In the rows, 128 means zero.
One turn moves each row of this set onto another row. After a few examples, where does it send each row asked below?
raf: [149 131 155 126 130 140 135 134 112 133 150 126 130 155 141 103 125 121
 107 116 170 140 181 123 109 103 144 111 118 118 130 124 132 135]
raz: [134 121 117 133 134 124 140 136 144 118 123 138 111 121 109 137 127 138
 173  91 117 125 139 105 160 134 134  87 109 137 141 136 110 127]
nudun: [125 117 111 105 147 118 150 130 109 112 134 109 104 124 151 139 126 136
 124 107 135 109  98 149 134 102 132 127 141 131 150  98 120  69]
sud: [134 110 125 144 139 130 140 135 143 108 132 140 117 126 116 131 129 148
 169  97 112 124 138 110 165 145 130  84 107 133 133 130 109 125]
vizer: [145 104  78 115 143 129 133 153  99 119 114 137 153 151 139 165 120 143
 136 115  95 137 124 160 132 115 119 144 120 130 118 141 157 130]
mozer: [126 107 111  89 149 122 159 129 120 111 115 120 101 127 147 137 133 132
 138  92 138 105 107 149 132 105 142 140 141 124 156 108 123  77]
fon: [145 113  86 125 152 123 137 140 100 129 114 126 161 161 143 165 132 140
 133 115  97 139 126 166 145 118 120 136 126 138 125 144 158 134]
Vum: [132 121 114 143 120 134 139 126 140 109 118 135 115 123 125 138 134 150
 170  89 105 120 135 115 164 136 135  86 114 131 132 123 106 132]
zoz: [138 123 119 155 127 121 134 126 132 124 134 127 118 128 120 138 127 149
 170 103 117 124 131 109 156 139 119  76 106 138 136 137 116 120]
rubid: [129 104 114  95 144 116 155 129 125 104 118 119 108 126 144 137 128 123
 129 106 133 103  99 149 127 117 135 135 147 124 156  99 119  79]
kon: [148 135 131 110 126 135 103 119 132 111 146  97 105 158 120 140 147 159
  80 113 140 124 150 118 146 137 155 152 132 137 111 135 120 154]
Meler: [160 103 151 151  96 142 120 142 116 119 100  98 125 136 126 148 130 141
 122 153 173 114 136 147 118 116 154 152 134 132 125 138 141 144]
lomu: [151 103 142 152  94 142 121 137 127 121 103  87 112 134 141 143 126 132
 129 141 181 118 135 133 121 122 167 148 129 127 131 140 137 144]
gafe: [149 131 147 102 120 132  99 121 132 114 156 100 111 152 121 134 149 166
  83 118 137 122 137 127 132 137 162 153 137 136 108 127 112 135]
toku: [152 130 152 127 126 136 122 144 135 130 151 130 136 164 146 115 132 125
 105 128 165 145 170 130 100  98 145 122 110 111 134 118 120 132]
gol: [135 110  95 116 152 126 143 145 104 119 105 142 161 155 134 158 120 142
 140 110  93 144 136 157 130 124 118 146 124 125 132 144 159 138]
gume: [163  97 151 147 101 136 117 133 115 115  96  93 125 136 132 142 124 130
 128 148 167 134 132 135 123 117 159 143 142 137 131 144 138 157]
Situ: [138 115 122 153 133 129 131 136 138 117 125 142 120 136 124 131 137 150
 174  92 119 129 131 118 154 141 118  80 105 144 126 122 113 128]
zeler: [132 119  88 107 148 130 140 145  95 116 105 147 165 146 137 162 136 135
 134 106  99 140 135 149 144 121 110 143 118 130 125 135 146 139]
lor: [133 113  89 106 157 126 141 144 102 125 103 140 160 157 132 161 127 133
 148 104 107 139 133 159 143 132 128 143 125 130 130 150 154 142]
gumon: [142 140 155 131 128 136 123 142 120 141 154 125 132 156 146 116 123 126
 117 122 164 133 186 139 105 106 136 118 119 114 116 117 125 141]
rulob: [119  98 103  95 129 121 160 129 111 116 120 122 115 119 148 132 138 130
 136 105 136 110 102 151 127 115 138 129 136 113 154 102 115  79]
did: [130 120 105 102 136 121 152 126 113 108 129 112 106 127 133 126 122 134
 129 101 133 106  97 155 129 120 130 127 137 127 155  91 112  74]
naru: [137 136 145 127 137 126 130 143 111 141 150 124 129 153 150 115 131 119
 101 115 177 144 174 137 103 103 140 131 114 114 126 123 127 144]
Sal: [150 130 143  94 138 136 104 109 128  97 150  92 112 154 126 136 149 150
  85 119 138 124 138 121 134 134 163 147 135 133 102 133 125 140]
vevi: [153 131 147 111 131 136 106 109 124  94 148 106 113 168 116 138 149 169
  87 124 144 125 138 128 126 132 152 157 127 124 116 132 113 146]
bukik: [155 100 143 147 102 151 114 142 121 108 111 100 120 150 130 149 114 138
 127 162 176 125 136 138 126 121 160 140 136 122 132 131 129 151]

raf moves to gume
bukik moves to vevi
vizer moves to did
Now these:
gumon moves to Meler
raz moves to lor
rulob moves to Vum
kon moves to naru
fon moves to nudun
sud moves to gol

One turn moves each row of this set onto another row. After a few examples, where does it send each row asked below?
genop: [129 156 140 163 130 129 148 150 152 116 123 119 117 148 132 168]
vasis: [114 153 148 144 131 129 139 157 149 106 140 129 107 155 124 166]
ves: [112 150 122 138 136 143 114 120 125 156 119 130 124 163 121 176]
foga: [107 123 130 146 144 102 136 178 119 118 119 120 121 129 147 133]
dorot: [116 136 125 138 134 141 151 163 110 124 132 110 139 146 135 146]
ton: [154 114 134 133  96 115 107 155 141 116 107 151 139 114 116 127]
Runi: [117 121 131 111 160 123 103 111 136 150  94 128  96 138 141 137]
Fosoz: [120 107 132 123 101 140 113 145 145 153 126 184 130 124 115 154]
fofir: [132 110 146 118 162 115  98 110 146 137  97 132  94 138 142 141]
falef: [113 127 130 125 161 114  97 115 126 146  90 144 113 153 134 126]
subu: [155 104 129 122 108 145 148 140 151 124 115 157 148 126 115 157]
lib: [134 126 137 114 105 131 115 112 152 145 149 126 160 123 117 131]
lev: [106 113 123 126 169 117 125 156 121 153 106 132 123 125 160 136]
vob: [108 135 128 132 142 152 132 144 107 167 119 127 131 142 152 135]
noba: [134 114 153 130  88 108 142 132 154 129 119 132 155 122 113 157]
fafi: [145  86 120 121 121 106 143 136 153 131 147 159 119 117 133 150]
matu: [107 121 143 117 156 124 115 164 113 144  95 134 123 129 155 125]
puba: [124 157 142 121 130 148 113 119 119 152 128 124 113 163 131 164]
Voku: [139 122 121 140  98 125 111 147 148 135 165 154 126 118 125 130]
gumil: [120 115 137 139 160 105  88 117 140 136  91 148 109 148 130 134]
sibo: [127 117 142 126  99  94 127 132 154 128 161 130 147 122 118 149]
git: [121 142 148 147 131 142 129 139 152 110 146 133 112 163 114 173]
Safi: [159 107 147 123 111 110 122 133 132 151 121 178 132 129 144 129]
gup: [140  99 109 110 126 117  94 146 152 136 121 150 136 102 120 158]
zusov: [121 122 144 135 166 101 135 145 157  99 103 138 105 144 136 130]
zasuf: [130 115 158 121 110  96 110 147 169 130 109 141 151 101 125 145]
per: [132 106 155 121 127  82 130 134 167 138 139 154 148 116 139 144]
lodok: [ 98 130 131 143 120 143 152 165 114 136 132 117 117 139 136 149]
Fisup: [128 114 141 103 130 126 102 123 172 149 120 140 158 104 126 136]
Kurog: [ 97 130 122 116 150 157 121 152 110 152 120 127 135 141 136 145]
ged: [125 119 147 156 139 108 121 143 168 102 111 123  87 130 132 143]
Nas: [113 114 142 130 143 114 154 174 121 118 107 118 115 128 151 143]
tegap: [173 124 121 118 125 137 113 131 144 147 140 145 152 118 139 144]
Bip: [112 110 140 124  97 133 133 112 155 155 129 150 154 130 108 145]
gizog: [134 119 151 151 153 103 131 139 158  91 111 136 108 151 128 139]
gogo: [127 144 150 125 136 149  92 111 128 152 127 137 111 162 128 159]
dos: [120 112 153 122 122 114 116 118 163 162 125 169 153 122 133 124]
nones: [117 128 141 149 150 104 124 148 162 111  98 126  91 126 141 127]
difon: [136 151 145 168 122 143 131 134 153 122 128 120 115 153 125 168]
dani: [124 136 128 141 145 146 102 107 136 159 113 136 122 159 124 176]

subu moves to ton
lodok moves to Nas
dani moves to difon
Now these:
zasuf moves to Fisup
ves moves to genop

One turn moves each row of this set onto another row. After a few examples, where does it send each row asked below?
reri: [100 155 153 126 144 150 147 128 115 141 145  94 109  98 134 159 163 143
 105 115  94 141 116 146 114 127 150 133 165 130 173 125 113 155]
gamob: [143 121 120 138 109 150 115  83 152 107 112 149 129 161 150 146 110 161
 137 122 100 131 145 116 112 108 115 151 131 146 120 110 133 146]
zinom: [136 127 103 145 100 163 115 121 145 130 115 185 117 172 163 147 138 168
 118 141 113 130 123 137 101 130 123 149 119 152 125 115 130 128]
Zibo: [126 136  89 125 130 128 135  83 140 117 107 153 127 151 149 133 123 168
 121 141 114 119 152 108 102  85 155 128 163 125 167  87 157 127]
Beku: [106 149 161 130 136 157 141 143 115 147 147 104 111 102 135 159 165 144
 106 115  98 146 113 153 113 137 138 133 158 136 161 134 116 151]
nule: [124 140  79 133 120 139 132 115 135 137 110 182 117 161 159 135 144 171
 107 154 126 119 137 125  95 105 157 125 154 132 167  95 155 113]
lat: [ 80 123  83 147 128 166 143 101 157 144 130 185 127 161 176 156 162 170
 101 155 113 128 127 141 106 116 136 161 142 123 155  96 130 152]
nodev: [124 117 129 146 114 146 122  80 150 126 109 140 136 149 146 131 107 164
 131  99  88 133 165 120 105  97 105 131 134 150 146 104 138 151]
dol: [123 124 109 141 114 161 107 143 135 146 108 184 114 171 162 147 132 160
 105 170 128 131 127 135 115 126 116 131 144 148 149 117 119 128]
rud: [100 154 151 128 144 153 146 142 117 150 148 107 106 102 140 158 171 147
 102 119  98 142 110 151 108 134 150 130 163 136 171 130 113 151]
fuz: [107 148 163 127 143 151 144 131 120 141 145  93 112  99 132 157 157 143
 112 110  93 144 120 144 113 128 140 131 167 135 162 131 115 159]
vofev: [106 150 159 130 135 158 143 141 114 148 143 102 108 102 135 160 165 142
 107 116 100 145 115 152 113 137 139 131 161 135 164 132 114 152]
Dufe: [145 122 115 131 115 142 123  94 141 120 101 151 130 156 142 132 110 160
 134 130 119 125 161 111 108  99 121 125 160 134 139 104 162 130]
bapa: [100 155 152 129 141 153 146 138 113 148 146 103 107 101 137 160 169 144
 101 119  98 142 111 152 111 134 149 133 162 132 173 126 111 150]
zot: [ 99 154 153 125 148 147 148 129 118 142 147  96 109  98 137 157 164 146
 106 114  92 141 116 144 111 124 152 131 167 133 174 125 113 157]
sitov: [100 153 154 125 146 146 146 128 117 139 149  95 112  97 135 160 163 145
 105 114  92 143 115 146 114 124 151 135 163 132 173 125 114 154]
gan: [143 125 105 138 105 154 121 125 136 140 103 180 120 165 152 134 131 164
 121 144 131 127 144 128  99 119 123 122 151 140 140 111 160 116]
sokep: [107 150 163 128 139 153 144 130 115 142 142  93 111  99 132 159 158 141
 111 111  95 144 119 147 115 131 139 132 165 133 165 129 114 156]
lufaf: [125 120 120 157  99 165 117 127 142 154 111 179 123 162 159 134 134 167
 114 116 106 136 143 145  94 127 103 127 120 159 142 116 137 132]
Nonor: [114 145  72 137 121 143 129 101 145 124 124 182 115 163 170 149 150 177
 103 151 106 121 117 130  98 109 165 153 125 142 159  93 125 128]
lako: [100 105 119 145 125 166 134  76 165 123 121 150 140 156 158 151 125 159
 130 130 103 134 153 124 119 107 102 161 150 123 128 105 136 171]
Kilug: [ 80 121  90 139 140 152 147  66 163 123 129 155 137 151 166 154 140 168
 114 142  99 126 144 123 113  94 138 163 152 116 157  88 131 166]
Fove: [ 97 141  82 150 119 146 133 116 139 153 121 187 118 156 170 137 156 179
  93 132 102 126 129 144  87 110 151 130 123 149 180  94 129 126]
Fum: [108 148 162 130 139 157 142 144 117 149 145 104 107 102 137 157 164 144
 107 115  99 145 115 151 111 137 137 130 163 138 160 136 115 153]
Zaf: [100 108 112 152 112 180 131 110 158 145 122 180 130 166 168 154 146 162
 117 143 116 135 137 143 111 129 100 157 139 130 125 113 135 154]
gakeb: [100 142  79 131 140 137 122 114 136 133 116 173 114 161 166 148 140 169
  94 177 117 121 124 123 113  99 159 136 153 136 184  93 114 131]
Voz: [110 129 104 125 145 128 121  78 143 109 110 134 128 151 150 145 106 161
 118 154 104 124 149 102 126  79 141 138 163 131 172  92 119 151]
Puzin: [100 154 151 127 142 151 145 140 114 147 148 106 109 100 138 160 171 146
 100 118  97 143 110 153 111 132 150 134 159 134 172 128 114 150]
losef: [ 96 138  91 140 135 127 138  70 147 125 120 147 131 142 157 134 128 175
 110 114  83 123 151 120  97  79 153 135 137 140 185  82 132 145]
Bezo: [107 148 164 127 141 151 142 131 117 140 146  94 114  99 131 159 158 142
 110 110  93 145 118 146 116 129 138 134 162 134 162 131 117 156]
Nuf: [134 112 134 135 120 152 104 106 142 122 102 145 127 162 145 144  99 152
 130 148 116 134 151 113 128 106  98 134 155 144 136 115 124 148]
Sati: [118 137  90 130 130 130 129  64 152 100 120 146 128 154 157 146 122 170
 122 132  91 122 138 109 107  88 156 155 136 137 154  88 128 145]

nodev moves to lufaf
gamob moves to zinom
Nuf moves to dol
Now these:
vofev moves to bapa
Bezo moves to Beku
Zaf moves to lat
nule moves to Zibo
zot moves to fuz

